128 stands for zero in the data rows.
Some points, one per row:
[127 104 102 150 113 101 130 146 101 148 102 122 108 112 102 103 103 136
 103 102 122 141 102 113 122 153 108 102 180 137 112 174 102 102 103 102
 144 101 102 124 134 149 131 135 116 101 102 128 154 141 103 118 109 108
 102 128 107 104 130 106 119 102]
[104 104 102 128 103 168 204 103 134 103 124 102 104 102 132 120 197 130
 103 102 171 167 102 156 102 105 101 102 148 108 145 176 102 121 103 102
 107 153 124 103 102 103 102 102 101 177 102 102 102 102 136 104 135 102
 186 118 128 177 103 191 122 150]
[124 111 102 103 103 148 103 112 126 103 116 162 104 102 102 173 103 120
 173 155 157 103 122 158 102 110 103 112 102 146 174 120 123 130 103 102
 102 101 102 103 102 142 102 102 101 129 118 102 102 166 103 103 120 133
 125 102 104 177 103 136 103 117]
[104 171 166 137 147 101 141 196 101 142 111 102 175 153 124 114 241 101
 103 153 101 102 161 174 135 136 150 132 172 103 102 102 123 171 219 102
 168 139 133 152 157 196 177 102 171 174 138 136 140 181 103 148 156 102
 102 149 104 150 167 103 122 102]
[104 104 112 152 106 101 103 103 101 103 102 215 174 102 102 171 110 114
 137 109 105 102 149 117 103 105 101 152 102 199 126 151 144 124 103 102
 102 101 159 124 117 244 102 102 107 160 166 142 123 190 159 116 167 102
 138 102 123 159 106 125 197 102]
[139 104 102 111 197 126 189 103 175 127 102 131 117 102 102 103 103 166
 103 102 133 185 102 111 105 123 101 118 102 144 177 151 102 162 125 102
 102 101 102 103 105 103 109 102 101 101 102 102 102 102 152 103 104 102
 164 102 166 121 103 114 121 221]
[128 135 102 137 187 101 156 103 142 103 102 129 130 114 125 105 103 101
 146 116 102 102 102 103 102 104 121 164 102 220 151 108 135 114 103 102
 102 101 190 103 102 171 113 142 137 109 109 162 102 122 138 127 110 143
 130 102 178 119 113 119 111 177]
[133 208 188 143 103 101 128 183 101 203 132 103 154 170 163 231 170 101
 158 236 101 102 213 223 163 144 181 102 142 103 102 102 158 102 217 189
 173 144 138 229 152 103 170 117 160 170 189 176 164 181 145 178 186 102
 126 222 108 104 210 103 103 102]
[165 250 105 145 108 189 103 103 116 137 183 203 104 128 102 108 174 130
 197 102 160 102 151 127 102 151 101 125 102 103 132 102 102 141 131 118
 137 130 119 103 143 142 102 177 101 101 102 102 102 102 103 103 104 187
 147 102 104 104 114 151 206 137]
[104 104 102 103 135 147 103 103 209 131 102 136 104 102 102 104 103 150
 126 102 173 112 130 118 151 156 101 146 102 164 188 200 102 216 103 102
 102 155 102 103 102 116 102 118 101 113 102 102 102 102 103 103 131 102
 135 102 117 117 103 154 229 172]
[117 110 199 105 135 101 200 180 101 145 102 102 160 119 141 133 120 136
 135 200 101 102 174 186 156 104 208 102 109 103 102 102 133 107 151 166
 144 125 133 185 158 146 130 102 122 148 144 164 168 196 112 173 162 175
 133 170 247 146 149 103 103 102]
[118 104 102 132 103 175 103 103 117 103 102 191 179 102 102 103 103 157
 200 102 180 146 124 103 102 104 101 182 106 159 111 153 140 152 103 102
 102 101 102 103 111 167 104 102 101 121 153 102 125 109 205 117 120 159
 130 109 104 122 103 177 228 140]
[104 111 102 117 109 193 103 103 149 103 125 102 126 102 102 159 130 149
 106 102 148 102 102 115 102 225 101 176 102 110 170 149 102 234 123 102
 102 154 123 103 102 126 102 102 101 101 129 102 102 102 103 103 159 149
 184 102 113 104 103 184 106 160]
[126 135 102 103 127 161 106 103 130 103 102 158 110 102 129 115 153 153
 103 115 133 103 104 103 102 104 101 149 130 104 121 135 102 142 187 146
 102 126 133 103 102 162 102 136 101 101 102 102 102 102 135 150 113 102
 156 102 135 106 103 131 165 164]
[142 104 161 174 151 101 106 212 101 155 102 102 106 199 170 168 116 101
 103 126 101 102 176 103 186 104 201 104 156 127 102 102 252 102 103 200
 175 145 125 175 211 103 225 102 184 141 125 237 153 208 103 176 170 102
 102 178 188 107 146 104 125 102]
[160 104 138 124 103 149 119 155 137 246 102 193 104 169 172 103 184 101
 109 114 101 140 158 103 155 104 156 161 168 118 102 135 158 102 103 176
 152 127 168 150 176 106 177 148 176 133 102 183 151 133 110 195 119 102
 102 167 104 108 181 103 210 102]
[160 140 102 103 103 170 103 187 101 149 189 140 104 130 102 162 152 183
 172 115 225 133 102 129 114 112 101 123 102 103 117 102 201 114 161 107
 124 164 112 124 124 103 143 168 101 119 114 102 102 102 103 103 104 112
 115 116 104 104 106 230 103 127]
[148 104 105 115 103 142 103 103 161 103 115 140 140 104 165 219 103 141
 165 170 169 120 102 103 102 112 101 102 135 147 132 112 132 102 104 109
 102 101 106 103 102 103 112 121 109 103 160 102 102 102 174 103 140 146
 106 102 104 109 103 128 103 128]
[139 104 157 103 109 113 103 130 162 120 120 168 124 116 103 103 103 116
 204 185 133 146 139 103 134 104 122 105 118 125 102 124 168 155 103 128
 103 108 102 103 122 103 112 102 136 111 190 124 109 125 129 103 195 200
 102 102 104 214 103 111 159 129]
[130 104 119 103 126 101 129 103 112 118 104 102 119 102 102 103 103 161
 149 145 144 197 102 103 130 104 155 162 160 155 126 171 116 121 103 155
 102 101 102 103 131 122 125 111 114 101 102 102 172 102 150 103 104 173
 133 102 104 169 103 112 132 181]
Then 11 other points, each followed by its number:
[122 117 177 116 181 126 173 165 139 217 102 154 104 133 113 109 121 101
 103 102 114 157 155 143 103 104 146 102 173 103 102 196 104 131 125 118
 102 144 199 122 104 115 102 123 121 117 133 180 178 136 103 103 157 143
 102 119 105 104 182 103 158 126] 0
[117 104 112 186 161 200 103 124 103 103 145 181 104 157 105 230 103 145
 103 107 125 102 102 122 111 104 113 139 122 103 102 162 159 102 135 145
 102 101 102 136 102 103 195 109 101 110 176 106 118 109 103 149 116 102
 156 150 255 123 117 190 103 105] 1
[115 118 102 197 103 177 146 103 119 103 117 110 109 102 102 113 103 184
 103 102 173 191 102 121 102 189 101 102 102 103 151 240 102 188 103 102
 102 108 115 103 102 103 102 140 101 101 104 109 102 102 103 103 104 105
 161 102 123 104 103 235 103 153] 2
[104 189 124 122 145 154 167 120 101 139 162 102 122 119 113 105 202 101
 112 118 101 102 117 126 102 131 139 115 102 103 102 102 105 134 159 102
 143 101 136 159 113 150 111 119 150 147 123 123 119 128 103 124 136 117
 110 136 104 104 171 163 103 102] 3
[236 178 123 250 112 101 171 118 101 103 182 102 110 134 189 103 186 113
 103 102 101 184 127 110 146 104 196 102 139 123 102 102 102 102 122 102
 126 128 162 114 138 120 139 202 132 184 102 131 102 118 122 199 123 102
 102 125 148 104 169 103 132 114] 4
[104 172 136 183 128 101 112 125 111 103 102 143 172 130 187 105 127 105
 220 124 107 102 173 103 102 138 166 118 102 157 102 102 167 102 137 112
 125 101 212 117 140 194 102 122 175 108 190 144 125 219 210 161 163 133
 102 106 104 104 119 103 251 102] 5
[152 255 129 141 103 131 178 185 101 131 221 204 104 166 167 103 175 104
 178 178 101 110 191 108 129 210 151 102 144 103 102 102 146 102 106 150
 195 133 104 195 180 103 148 217 143 153 102 139 218 146 103 148 104 140
 129 163 110 107 148 121 153 102] 6
[236 104 102 114 220 101 220 103 138 103 174 102 104 127 207 161 103 169
 155 102 102 132 103 139 200 104 111 150 135 103 107 129 121 154 148 102
 102 168 102 103 139 166 107 102 119 122 106 108 102 109 158 167 123 240
 218 128 244 111 192 103 108 198] 7
[104 104 164 103 131 127 103 103 189 107 138 102 104 129 136 103 103 101
 103 118 132 119 102 132 114 139 101 102 102 112 138 103 102 102 103 161
 102 179 194 131 102 103 102 187 101 114 236 124 102 102 126 165 104 139
 165 157 109 104 103 165 103 124] 8
[194 203 183 133 194 112 141 136 101 126 157 102 114 163 203 178 143 101
 118 171 101 102 147 125 105 170 148 161 148 103 102 102 137 102 140 168
 126 163 209 148 125 180 129 193 148 129 103 133 141 137 114 114 121 102
 102 154 195 104 133 103 103 106] 9
[104 114 105 103 151 126 103 103 161 103 102 102 148 102 102 152 103 101
 103 144 126 102 102 132 149 128 109 152 102 110 103 140 117 170 151 127
 102 115 132 119 124 103 102 102 106 101 182 102 102 120 103 107 205 173
 116 112 109 125 103 153 129 102] 10
Which two of these numbered points are nearest to each point below, looking only along the 8 directions in which the first points spread most? Their numbers follow each, nearest first.
[200 120 167 181 103 101 152 126 101 139 149 102 104 189 219 149 108 101
 103 139 101 171 134 103 174 104 169 122 193 103 102 102 160 102 103 181
 148 155 200 173 154 103 225 148 145 162 102 203 130 138 103 185 104 102
 102 163 111 104 176 103 124 121] > 4 0
[121 189 182 103 123 126 103 184 101 181 164 165 104 204 181 115 106 101
 144 163 101 102 214 129 230 138 200 154 200 103 102 102 177 102 104 224
 197 173 102 210 243 103 206 189 204 192 102 202 202 204 103 202 104 120
 102 199 104 104 181 103 141 102] > 6 9
[104 126 156 103 170 101 108 170 101 255 203 163 104 152 235 103 103 101
 140 175 101 102 193 150 177 130 163 102 150 103 102 107 187 102 142 180
 255 189 131 184 121 103 168 164 163 239 113 158 145 176 103 139 104 102
 102 164 104 104 233 114 112 102] > 6 9
[106 139 156 103 111 101 103 126 101 209 127 161 104 155 146 106 118 101
 103 124 101 102 174 139 200 177 132 198 171 154 135 114 134 135 148 158
 210 182 124 171 111 190 171 166 140 191 102 125 162 160 103 103 136 102
 102 125 104 104 203 103 216 102] > 0 3
[104 104 104 111 200 102 103 133 123 103 153 102 120 109 111 135 104 101
 112 122 107 102 109 103 156 162 118 119 125 103 102 159 102 116 115 102
 126 175 102 123 120 103 120 102 189 101 109 112 124 106 103 115 104 154
 102 179 115 104 110 114 103 102] > 8 1
[104 139 165 118 215 101 115 148 101 145 123 163 104 171 166 130 149 101
 103 151 101 102 195 116 137 114 174 124 202 119 102 102 176 118 155 204
 168 157 179 169 138 140 186 147 177 150 102 168 141 164 146 153 105 102
 105 167 183 104 136 103 103 126] > 9 4
Now 11 new points, numbered from 0 again:
[104 127 180 103 103 101 103 103 149 166 179 102 106 134 106 103 161 101
 103 102 101 169 116 142 104 208 144 102 102 200 164 114 102 105 118 128
 102 152 144 124 103 103 102 170 131 142 104 153 125 122 125 106 158 102
 102 102 122 104 104 109 144 114] 0
[118 131 130 103 134 101 103 103 101 103 120 104 133 157 120 109 103 101
 103 120 106 164 102 103 112 104 155 161 163 151 119 120 113 102 103 113
 110 101 151 103 132 118 135 117 178 101 102 130 155 140 160 103 104 102
 102 102 104 186 107 103 132 125] 1
[104 104 148 121 169 165 107 116 178 103 115 102 108 102 102 103 134 112
 103 102 133 102 138 160 102 104 134 187 128 103 154 142 102 166 103 102
 102 176 102 110 102 120 102 102 101 101 112 102 121 107 103 103 112 102
 102 154 126 124 103 103 131 142] 2
[104 104 102 103 134 150 111 134 101 103 102 102 121 137 102 186 158 137
 104 147 109 140 102 105 108 104 101 139 102 169 148 180 102 134 103 125
 102 101 102 121 102 103 102 102 101 101 106 102 115 102 115 103 104 103
 148 102 104 197 112 219 103 135] 3
[116 151 163 150 103 113 109 103 150 103 102 102 138 102 102 103 154 122
 103 102 143 133 123 143 102 109 206 240 102 114 137 140 102 208 115 102
 102 102 117 118 102 103 102 102 101 101 151 102 102 102 200 103 108 149
 102 201 111 134 103 168 114 139] 4
[147 172 167 103 127 105 124 124 101 103 158 102 104 151 121 138 125 118
 103 144 103 105 117 149 151 138 108 102 194 103 144 102 106 102 140 110
 171 167 109 182 102 106 138 102 190 143 138 121 117 127 125 144 108 196
 102 151 148 174 148 103 103 102] 5
[104 104 102 103 103 130 108 122 113 127 104 103 111 102 102 103 122 137
 103 102 129 206 163 113 123 190 160 139 148 176 134 169 102 118 103 102
 102 101 102 117 107 145 117 154 101 101 102 102 229 102 123 103 104 102
 118 102 107 136 103 128 118 117] 6
[107 104 102 103 103 131 103 103 184 111 102 123 178 102 140 103 103 177
 183 171 168 151 102 103 102 104 111 112 102 162 151 144 113 102 103 134
 102 101 102 103 125 103 102 139 107 101 102 102 102 102 176 103 104 135
 144 102 104 191 103 103 188 160] 7
[104 104 197 103 103 101 103 116 109 138 179 102 104 161 179 103 119 101
 114 125 101 137 118 103 157 229 130 102 124 193 127 102 132 102 103 202
 122 119 128 183 144 103 140 193 196 157 139 191 155 133 134 214 104 102
 118 148 114 104 137 106 103 102] 8
[106 104 128 103 103 103 103 118 101 130 177 102 104 171 108 103 103 101
 105 110 101 112 124 176 102 163 143 102 149 103 129 143 102 102 103 128
 102 101 102 150 102 103 139 103 145 101 102 102 199 106 103 103 108 144
 119 102 104 142 130 130 103 119] 9
[168 104 175 190 145 101 103 173 101 168 102 121 104 199 142 141 103 120
 103 146 101 102 200 149 186 104 169 173 152 103 102 102 220 102 112 224
 171 133 126 222 223 113 187 114 143 153 180 192 181 210 103 194 104 127
 102 194 120 144 165 120 103 102] 10
The same question for these:
[104 104 102 103 103 101 112 103 119 103 118 105 105 102 152 103 103 101
 141 152 148 102 103 103 172 104 136 109 119 103 102 108 127 119 128 126
 131 103 127 103 160 103 151 102 149 101 102 107 107 119 103 136 104 137
 127 157 104 106 104 118 138 131] > 9 0
[116 139 162 193 103 101 183 158 101 121 153 102 162 145 154 134 103 101
 103 195 101 102 186 140 127 124 193 102 116 103 102 102 150 117 140 138
 131 120 157 183 147 103 146 107 142 170 163 165 165 176 105 148 255 117
 124 229 133 145 179 120 103 102] > 5 8
[104 166 102 138 156 141 103 103 189 103 102 102 250 102 109 103 134 116
 110 102 102 141 119 103 131 104 173 119 150 140 102 126 107 187 112 111
 123 120 102 103 144 107 102 102 158 101 216 142 177 158 255 114 114 102
 102 118 104 110 103 103 113 146] > 4 0
[104 154 111 105 144 112 186 151 109 103 139 150 160 110 123 103 167 108
 115 149 101 102 146 103 102 104 127 102 119 103 102 102 113 183 203 180
 150 101 125 103 142 103 109 102 140 106 116 117 145 121 103 105 158 142
 102 102 170 141 111 103 103 113] > 5 0
[110 131 143 103 230 101 103 127 101 140 102 109 124 112 157 147 126 101
 103 167 101 102 129 119 160 104 142 160 179 134 102 102 131 102 154 180
 182 206 124 170 159 195 131 136 124 141 102 191 133 171 135 149 104 102
 102 130 148 104 164 103 139 102] > 8 5
[168 130 102 170 178 101 211 151 173 166 102 149 104 127 132 103 132 101
 151 102 138 115 102 103 102 104 104 107 102 103 173 108 199 148 199 102
 163 101 147 103 116 103 114 102 117 109 102 172 103 102 103 180 185 179
 125 102 130 114 143 103 120 193] > 0 9
